Each row has a name. Each piece below is followed by the name of the row it came from, unless a question asks for something else. Each question is about the rows just above it.

[166 166 125  91 150 151 166 151  94 166 162 115 151 166 152 166 166 151
 151 142 167 165 152 151 152 142] = <198>
[107 169 110 170 148 149 152 148 153 133 169 152 153 169 154 169 169 168
 160 169 169 138 162 143 151 150] = <35>
[161 154 155 139 167 167 150 153 167 167 166 167 151 154 151 150 152 107
 167 167 158 131 140 151 104 154] = <53>
[112 154 108 155 163 164 166 162 167 121 154 164 168 155 167 155 153 153
 146 155 155 152 174 129 165 164] = <57>
[103 148  94 149 169 169 170 168 171 114 149 162 171 148 170 149 148 149
 140 149 149 151 172 123 170 169] = <19>
[ 94 151  91 151 166 167 166 166 166 115 151 152 166 151 165 150 151 152
 142 151 151 142 162 125 166 166] = <197>
[104 167 107 167 151 151 154 150 154 131 167 151 154 167 155 167 167 150
 158 167 167 139 161 140 153 152] = <13>
<53> without one entry, shuffled: [131 167 152 167 154 167 155 151 167 104 107 167 150 140 161 167 151 154
 150 167 158 151 154 166 153]. Gone:	[139]
Which row holds these entries in another order? [166 166 125 162 142 151 151 142 152 151 150 165 151 166 152 151 115 166
 166 166 167 166 151  91 151  94]	<197>
Put [166 166  94 151  91 151 166 167 166 166 166 115 151 152 166 151 165 150
 151 152 142 151 151 142 162 125] back in order: which row is it?	<197>
Which entry of <197> is missing from [167 151 166 152  94 151 142 166 166 166 151 151 151 150 151 166 162 166
 151 166 115 142 125  91 152]?	[165]
Put [161 151 167 167 167 153 167 107 167 139 167 150 154 152 154 151 151 167
 150 140 104 154 167 131 155 158] back in order: which row is it?	<13>

[ 96  94  95  97 115  94  96 164  95  95  93  95  95]  <35>
[162 163 162 162 161 162 162 160 161 161 162 163 162]  <19>
[ 95  94  94  95  95  95  94  96  94 102  95  94  97]  <13>
[162 162 162 162 113  94 163  93 162  93  94  94  94]  <34>
Which row holds these entries in another order? [162 162 162 113  94 163 162 162  93  94  93  94  94]	<34>
Which entry of <34> is missing from [162  94  94 162  94  93 162 162  94 113  93 162]?	[163]

[128 144 101 100 112 144 129  96 156 112] : <39>
[105 121 142 154 150 131 111 101 147 121] : <78>
[147 121 131 105 111 142 101 155 121 150] : <197>
[117 108 104 107 115 128 140 103  86 117] : <13>
[152 136 113 102 110 132 151 153 136 114] : <53>
[112 110 146 145 134 110 119 126 146 140] : <35>
[136 159  88 138 157  88 141 154  87 144] : <211>
[110 110 113 119 126 134 140 145 146 146] : <34>
[105 121 142 154 150 131 111 101 108 127] : <57>
Which entry of <78> is missing from [101 147 142 121 121 131 154 150 105]?	[111]
<35> without one entry, shuffled: [110 112 134 126 145 119 146 146 110]. Gone:	[140]
Which entry of <13> is missing from [115  86 117 117 104 103 107 128 140]?	[108]
Which row holds these entries in another order? [150 121 155 101 142 111 105 131 121 147]	<197>
[150 131 111 101 147 121 105 121 142 154] is which row reordered?	<78>
[101 112 112 144  96 156 128 144 100 129] is which row reordered?	<39>

[144 170 158 127 139 138 128 128 154 157 173 138 138 128 150 128 156 163
 157 149 150 134 139 161 139 152 129 155 150 158 136 170 161 166 149 139
 130 132 158 137 155 154 128] : <19>
[161 130 158 153 128 128 162 139 171 169 140 169 157 128 154 148 138 150
 135 134 128 157 148 157 166 139 154 150 155 154 128 152 139 161 143 149
 138 128 132 128 137 137 156] : <39>
[162 130 158 154 128 128 163 140 174 171 139 171 159 128 155 149 137 150
 136 134 128 159 149 157 166 140 155 151 156 155 129 152 139 162 145 151
 138 128 131 128 139 137 157] : <28>
[149 138 138 128 173 128 150 158 155 139 129 156 154 139 136 144 132 128
 161 157 152 158 161 158 155 170 139 139 163 166 138 155 157 134 150 130
 137 170 128 128 150 149 127] : <35>
[162 130 158 154 128 128 163 140 174 171 139 171 159 128 155 149 137 150
 136 134 128 159 149 157 166 140 155 151 156 155 129 152 139 162 145 151
 138 128 131 128 133 132 151] : <13>
[161 130 158 154 128 128 163 139 173 170 139 170 158 128 155 149 138 150
 136 134 128 158 149 157 166 139 155 150 156 155 129 152 139 161 144 150
 138 128 132 128 138 137 157] : <78>
Which entry of <35> is missing from [150 156 139 134 139 158 138 144 150 128 163 158 127 138 128 155 137 154
 155 139 138 158 130 157 149 161 128 149 155 170 136 129 128 139 150 161
 166 157 132 170 128 152]?	[173]
Put [157 137 138 128 132 128 138 150 144 161 139 152 129 155 156 150 155 139
 166 157 149 158 128 134 136 150 138 149 155 128 158 170 139 170 173 139
 163 128 128 154 158 130 161] back in order: which row is it?	<78>
Put [127 128 128 128 128 128 129 130 132 134 136 137 138 138 138 139 139 139
 139 144 149 149 150 150 150 152 154 155 155 155 156 157 157 158 158 158
 161 161 163 166 170 170 173] back in order: which row is it?	<35>

[140 143 152 133 135 128 135 128 141 135 135 152 140 136 152 140 132 140
 134]  <35>
[112 111 110 119 116 128 116 128 112 116 114 109 113 114 127 112 121 116
 117]  <198>
[139 141 148 133 136 128 136 127 139 134 136 147 139 137 141 139 134 138
 135]  <28>
[139 139 137 137 142 128 142 127 139 139 141 137 141 143  98 139 143 135
 141]  <78>
[112 111 110 135 116 128 116 128 112 116 114 109 113 114 127 112 121 116
 117]  <39>
[114 113 111 119 117 128 118 128 114 117 116 111 114 115 136 114 122 117
 117]  <197>
[119 117 128  94 117 128 116 116 110 117 118 119  92 111 107 111 111  94
 111]  <34>
[111 107  94 119 117 128 116 128 110 117 117  94 111 117  92 111 119 111
 118]  <211>
[137 140 147 132 134 128 134 128 138 133 134 147 137 135 148 137 132 137
 133]  <53>
[119 119 122 121 117 128 118 128 129 119 119 122 118 117 161 119 119 123
 118]  <57>
[137 138 135 136 140 128 140 127 138 138 139 136 139 141 100 137 142 134
 139]  <13>
[117 116 113 120 119 128 119 128 117 119 116 113 117 117 136 117 123 120
 119]  <19>
[ 94 128 116 128 111 119 118 111 117 117 117 119  94 111 110 107 111  92
 117] is which row reordered?	<211>
q: [114 113 111 119 117 128 118 128 114 117 116 111 114 115 136 114 122 117
 117]	<197>
The row with [119 117 128  94 117 128 116 116 110 117 118 119  92 111 107 111 111  94
 111] is	<34>

[137 133 127 125 121 133 114 133 128 119 135 133 121 132 112 121 121 134
 131 124 123 134 120 143 125 146 131 129 116 137 132 136 134 134 130 119
 128 117 126 139 122 131 142 124 140 125 128 128] -> <19>
[110 120 125 125 131 121 145 127 130 133 121 126 142 126 145 152 129 113
 127 129 129 122 137  99 135 105 124 137 151 117 127 121 119 118 125 152
 122 138 127 115 137 122 108 133 112 133 128 131] -> <78>
[110 120 125 125 131 121 145 127 130 133 121 126 142 126 145 152 129 113
 127 129 129 122 137  99 135 105 124 137 151 117 127 121 119 118 125 152
 122 138 127 116 137 115 108 131 111 133 134 140] -> <211>
[120 125 123 124 127 126 124 135 135 123 122 129 140 123 128 147 123 118
 132 125 123 129 126 115 134 127 129 136 130 128 129 130 126 124 131 144
 123 127 124 122 131 119 120 128 118 130 136 133] -> <39>
[137 133 127 125 121 133 114 133 128 119 135 130 121 125 112 121 121 134
 131 124 123 134 120 143 125 157 131 129 116 137 132 136 134 134 130 119
 128 117 126 139 122 131 142 127 156 125 112 125] -> <53>
[114 117 128 138 155 120 135 128 142 143 100 126 153 135 153 143 147 112
 128 138 137 121 131 107 140 103 131 125 125 119 112 114 120 121 135 143
 134 146 130  95 143 124  99 136  91 133 131 108] -> <28>
Shuffled <19> with one entry gone: [121 114 131 134 136 133 142 134 134 123 133 133 120 143 131 132 124 135
 125 140 126 119 137 121 124 127 133 122 119 121 131 132 139 129 116 128
 125 146 112 121 128 134 137 128 125 128 130], missing	[117]
Which entry of <19> is missing from [133 124 119 119 131 146 131 131 134 127 130 114 128 134 134 121 125 116
 126 133 135 132 128 134 121 121 133 128 112 137 139 140 132 121 122 142
 129 120 125 137 125 117 133 124 143 128 123]?	[136]
q: [110 120 125 125 131 121 145 127 130 133 121 126 142 126 145 152 129 113
 127 129 129 122 137  99 135 105 124 137 151 117 127 121 119 118 125 152
 122 138 127 116 137 115 108 131 111 133 134 140]	<211>
<53> without one entry, shuffled: [131 132 112 133 119 135 114 136 134 123 137 130 137 121 124 117 112 121
 130 134 133 131 122 127 121 128 142 134 143 125 125 128 139 119 129 133
 125 121 131 134 157 116 126 127 125 125 120]. Gone:	[156]

[117 132 121 128 130 124 165 125 112 134 125 126 136 134 134 131 127 138
 148 112 121] -> <19>
[122 125 139 131 127 141 110 129 137 127 143 109 137 140 133 130 122 125
 130 131 126] -> <198>
[145 120 122 130 135 125 124 125 116 134 142 129 126 130 126 129 124 131
 138 131 131] -> <35>
[112 133 115 124 134 138 164 129 109 133 116 130 129 133 127 130 122 140
 120 122 130] -> <28>
[122 131 139 110 130 122 130 125 127 126 137 129 133 109 140 130 126 137
 131 143 127] -> <39>
[125 148 123 120 134 119 140 132 144 129 124 139 124 130 132 128 136 133
 140 127 135] -> <78>
[119 132 140 134 139 130 164 119 144 129 126 122 127 131 123 123 125 120
 110 130 131] -> <13>
Put [137 140 133 130 122 125 130 131 126 122 125 139 131 127 141 110 129 137
 127 143 109] back in order: which row is it?	<198>
<13> without one entry, shuffled: [134 122 120 130 126 123 110 164 131 132 123 130 127 144 125 140 119 129
 119 131]. Gone:	[139]
Which entry of <35> is missing from [124 131 126 135 131 125 134 142 130 124 120 126 145 130 129 116 131 122
 125 129]?	[138]

[135 153 133 136] = <28>
[138 153 133 135] = <39>
[133 134 141 168] = <34>
[137 133 135 153] = <19>
[168 133 134 141] is which row reordered?	<34>
Put [133 135 137 153] back in order: which row is it?	<19>
Which entry of <39> is missing from [153 138 133]?	[135]
Shuffled <34> with one entry gone: [141 168 134], missing	[133]
Which row holds these entries in another order? [153 135 133 137]	<19>

[149 135 127 106 156 132 113 135 121]  <198>
[140 142 140 115 141 131 142 129 114]  <35>
[157 120 124 124 148 130 102 133 126]  <13>
[135 151 148 111 152 139 120 156 122]  <78>
[117 140 133 133 154 120 145 146 134]  <57>
[ 99 103 145 148 152 139 126 132 149]  <39>
[160 149 123 117 158 149 106 139 111]  <53>
[102 120 130 133 124 157 126 123 148]  <28>
[123 142 122 111 155 139 148 123 117]  <34>
[132 149 152 103 149 139  99 145 126]  <197>
[147 149 138 126 153 155 103 135 122]  <19>
Which entry of <39> is missing from [132 126  99 148 103 145 149 152]?	[139]
Shuffled <57> with one entry gone: [120 140 146 133 134 117 133 145], missing	[154]
Put [102 124 130 133 126 124 148 157 120] back in order: which row is it?	<13>
Put [126 133 102 130 148 124 124 120 157] back in order: which row is it?	<13>
[149  99 132 126 145 149 103 139 152] is which row reordered?	<197>

[111 138 101 124 144 133 127 148 132 135 117 125 105 130 102 141 135 154
 134 133 112 106 123 135 154 137 133 131 119 125 108 130 127 143] = <211>
[133 129 126 142 139 107 123 141 123 128 115 136 141 138 104 127 142 123
 147 115 122 112 110 132 140 140 137 115 136 127 131 115 114 130] = <35>
[139 107 112 147 131 126 141 126 125 127 121 130 126 124 105 130 130 117
 162 127 131 104 124 126 127 127 134 121 131 130 136 120 113 123] = <198>
[118 147 171 121 174 134 143 167 129 136 113 126 120 110 104 137 126 166
 119 127 102 102 114 135 160 151 149 140 138 145 104 130 131 147] = <34>
[141 106 121 151 142 122 143 124 119 133 124 131 131 119 106 131 126 114
 166 134 131  95 119 126 127 120 129 123 136 128 140 114 111 124] = <197>
[134 126 139 105 131 127 130 130 141 123 126 104 121 121 127 136 117 125
 126 131 126 162 130 127 112 113 130 120 124 147 130 124 127 107] = <28>
Put [102 102 104 104 110 113 114 118 119 120 121 126 126 127 129 130 131 134
 135 136 137 138 140 143 145 147 147 149 151 160 166 167 171 174] back in order: which row is it?	<34>
<35> without one entry, shuffled: [104 122 142 140 140 130 107 129 123 127 133 128 115 139 136 115 123 115
 141 136 115 137 131 127 147 114 141 132 110 138 142 123 126]. Gone:	[112]
Put [123 113 120 136 130 131 121 134 127 127 126 124 104 131 127 162 117 130
 130 105 124 126 130 121 127 125 126 141 126 131 147 112 107 139] back in order: which row is it?	<198>

[156 161 167 172 156 123  94 178 167 139 111 110 133 139] -> <211>
[142 146 148 151 143 125 109 154 102 121 141 141 125 121] -> <197>
[142 109 146 121 102 142 141 154 141 125 151 125 121 148] -> <39>
[142 146 148 151 143 125 109 154 148 134 118 118 131 133] -> <57>
[139 178 123 139 111 133 156 156 167 110 172  94 161 167] is which row reordered?	<211>
Which row holds these entries in another order? [109 141 121 102 141 121 146 142 125 125 154 142 151 148]	<39>
Which row holds these entries in another order? [121 125 141 141 121 102 154 109 125 143 151 148 146 142]	<197>
[102 109 121 121 125 125 141 141 142 143 146 148 151 154] is which row reordered?	<197>
Put [102 109 121 121 125 125 141 141 142 142 146 148 151 154] back in order: which row is it?	<39>

[128 128 155 164 156 156 157] -> <197>
[128 127 128 149 129 141 155] -> <198>
[128 127 128 141 129 141 155] -> <78>
[128 128 132 164 158 157 155] -> <13>
[132 149 156 118 157 157 156] -> <57>
[128 128 131 116 144 151 157] -> <28>
[137 153 156 124 157 157 156] -> <19>
[140 154 156 139 157 157 156] -> <211>
[128 128 131 145 144 155 157] -> <34>
[128 128 132 116 148 156 157] -> <53>
Shuffled <34> with one entry gone: [128 128 145 131 157 155], missing	[144]
Shuffled <211> with one entry gone: [156 154 139 157 156 157], missing	[140]
<197> without one entry, shuffled: [128 156 156 155 164 128]. Gone:	[157]
Which entry of <34> is missing from [128 128 131 157 145 155]?	[144]

[104 128 116 168 127 116 109 149 113 150 156 143 108 130] : <53>
[105 105 113 162 126 116 111 150 110 149 154 147 102 130] : <211>
[106 104 113 160 125 116 113 151 109 148 153 147 100 130] : <35>
[156 128 110 104 149 116 108 113 130 116 168 127 143 150] : <28>
[105 106 115 164 126 116 110 150 112 149 155 145 104 131] : <13>
Put [131 105 106 115 164 126 116 110 150 112 149 155 145 104] back in order: which row is it?	<13>
[130 108 143 156 150 113 149 109 116 127 168 116 128 104] is which row reordered?	<53>

